[[-22 -31  20   3   1  20  -7]
 [-26 -20  32   2   8  27   0]
 [ 13  -2  35  35 -34 -27 -27]
 [ 22  23   9  23 -26 -32 -16]
 [-32  -5  12 -12  17  30  20]
 [-15  16   7  -2   8  10  27]
 [ 18 -22  23  34 -29 -16 -46]
 [  7   9  23  21 -16  -9  -5]
 [ 21 -28  24  34 -32 -21 -47]
 [-25 -11 -20 -28  36  37  23]
 [ 26  32  -1  20 -23 -30   5]]
|
[[ 26  32  -1  20 -23 -30   5]
 [ 22  23   9  23 -26 -32 -16]
 [-15  16   7  -2   8  10  27]
 [  7   9  23  21 -16  -9  -5]
 [ 13  -2  35  35 -34 -27 -27]
 [-32  -5  12 -12  17  30  20]
 [-25 -11 -20 -28  36  37  23]
 [-26 -20  32   2   8  27   0]
 [ 18 -22  23  34 -29 -16 -46]
 [ 21 -28  24  34 -32 -21 -47]
 [-22 -31  20   3   1  20  -7]]

[[ -7  27   5  41  10   0  10 -19  -9 -30   8]
 [ -5   5   1  32   0   2   9 -29  -4 -16   8]
 [ -2  -9  -1  32  -2   3   5 -28  -2 -13  10]
 [ -9  17   4  22  -6   2  16 -35   0  -4  -1]]
|
[[ -7  27   5  41  10   0  10 -19  -9 -30   8]
 [ -9  17   4  22  -6   2  16 -35   0  -4  -1]
 [ -5   5   1  32   0   2   9 -29  -4 -16   8]
 [ -2  -9  -1  32  -2   3   5 -28  -2 -13  10]]

[[ -1  27  -8  -2  36   2   0]
 [  1  -5  15  -9  -6   4 -11]
 [-26 -22  14  -6  -6 -12 -30]
 [-21  51   8  20  12  18 -58]]
|
[[-21  51   8  20  12  18 -58]
 [ -1  27  -8  -2  36   2   0]
 [  1  -5  15  -9  -6   4 -11]
 [-26 -22  14  -6  -6 -12 -30]]

[[ 18  38  -4   4  -7 -30  11 -18  14]
 [  8  43  -7  -2  -1 -31   8  -7   9]
 [ 15  40  -5   2  -5 -31  11 -14  13]
 [ 30  24   1  11 -13 -24  14 -31  19]
 [ 12  42  -6   0  -3 -31   9 -10  11]
 [ 21  35  -3   6  -8 -29  12 -21  16]
 [ 24  31  -2   7 -10 -28  13 -24  17]
 [ 32  20   2  13 -15 -21  14 -34  20]
 [ 34  16   4  14 -16 -19  15 -36  21]
 [ 27  28   0   9 -12 -26  14 -28  18]]
|
[[  8  43  -7  -2  -1 -31   8  -7   9]
 [ 12  42  -6   0  -3 -31   9 -10  11]
 [ 15  40  -5   2  -5 -31  11 -14  13]
 [ 18  38  -4   4  -7 -30  11 -18  14]
 [ 21  35  -3   6  -8 -29  12 -21  16]
 [ 24  31  -2   7 -10 -28  13 -24  17]
 [ 27  28   0   9 -12 -26  14 -28  18]
 [ 30  24   1  11 -13 -24  14 -31  19]
 [ 32  20   2  13 -15 -21  14 -34  20]
 [ 34  16   4  14 -16 -19  15 -36  21]]

[[-31  49]
 [-46 -49]
 [ 54  45]]
|
[[-31  49]
 [ 54  45]
 [-46 -49]]

[[ 10  22]
 [ 15  24]
 [  2   0]
 [ 28 -17]
 [ 39 -37]
 [-23  47]
 [ 29  11]
 [-33  44]]
|
[[-23  47]
 [-33  44]
 [ 15  24]
 [ 10  22]
 [ 29  11]
 [  2   0]
 [ 28 -17]
 [ 39 -37]]
